[[ -63  -15   19  -44  -26]
 [ -69   42   33   51  -17]
 [   9  -67    2  -31  -17]
 [ -12  -12 -104   12  -26]
 [  31  -12  -48    7   17]
 [   4  -52  -37   17  -63]
 [  -7   50   19   -1   24]
 [ -19   -9   27   12  -66]]
->
[[-63 -15  19 -44 -26]
 [  9 -67   2 -31 -17]
 [ 31 -12 -48   7  17]
 [ -7  50  19  -1  24]]

[[-16  13   1   1]
 [ 74   2  -4   5]
 [-54   6  34  -3]
 [-35   1  11   3]
 [-15   3  72   1]
 [-27   2  16  -9]
 [ -1 -28  42  -2]
 [ 33   5  72   0]]
->
[[-16  13   1   1]
 [-54   6  34  -3]
 [-15   3  72   1]
 [ -1 -28  42  -2]]

[[ -8   1  58 -89 -30 -59 -45]
 [ 23 -62 -32 -28  86 -55 -66]
 [ 17  23  41 -75 -72 -60   0]
 [-63  -8  80 -63 -87 -12  10]
 [ 52  81 -35 -20 -71 -45  50]
 [-15 -71  56 -55 -73 -48  15]
 [-65  77  24 -39  -9  15 -26]]
->
[[ -8   1  58 -89 -30 -59 -45]
 [ 17  23  41 -75 -72 -60   0]
 [ 52  81 -35 -20 -71 -45  50]
 [-65  77  24 -39  -9  15 -26]]

[[-17  59 -76 -42]
 [-22 -57 -13  10]
 [-41 -67  -5  32]
 [-14 -10  75 -76]
 [-44 -75 -68  38]
 [ 40   1  13  29]]
->
[[-17  59 -76 -42]
 [-41 -67  -5  32]
 [-44 -75 -68  38]]

[[ 17 -47  -5  17  -6  30  37]
 [ 83  22  14  26   3  21  -1]
 [-20  11   9 -41   2  43 -52]
 [  3  13 -13   4  20 -28  30]
 [-15   2  50  19 -65 -42  37]
 [  7  53   1 -37   3   1  -1]
 [ 15  -6 -58  -9  57 -29   3]]
->
[[ 17 -47  -5  17  -6  30  37]
 [-20  11   9 -41   2  43 -52]
 [-15   2  50  19 -65 -42  37]
 [ 15  -6 -58  -9  57 -29   3]]

[[ 12 -58 -30  22  35 -82  37]
 [ 11 -14 -30 -31 -56  15  33]
 [-43 -22  20  41 -22  -3 -48]
 [-23   1   6  14 -41   0 -52]
 [ -4  22 -40 -46   0 -18 -52]
 [ 18  14 -22 -24 -72  23   5]
 [ 23 -13   8 -18  21  -1  90]
 [-24   2 -20 -18  58 -55 -47]
 [ 24  13  29  -5  36  11  62]]
->
[[ 12 -58 -30  22  35 -82  37]
 [-43 -22  20  41 -22  -3 -48]
 [ -4  22 -40 -46   0 -18 -52]
 [ 23 -13   8 -18  21  -1  90]
 [ 24  13  29  -5  36  11  62]]

[[ 65 -12 -68  26 -55 -78  74]
 [ 80 -18 -11  80  48  -4 -20]
 [-60  86   9  28  78 -35  46]]
->
[[ 65 -12 -68  26 -55 -78  74]
 [-60  86   9  28  78 -35  46]]
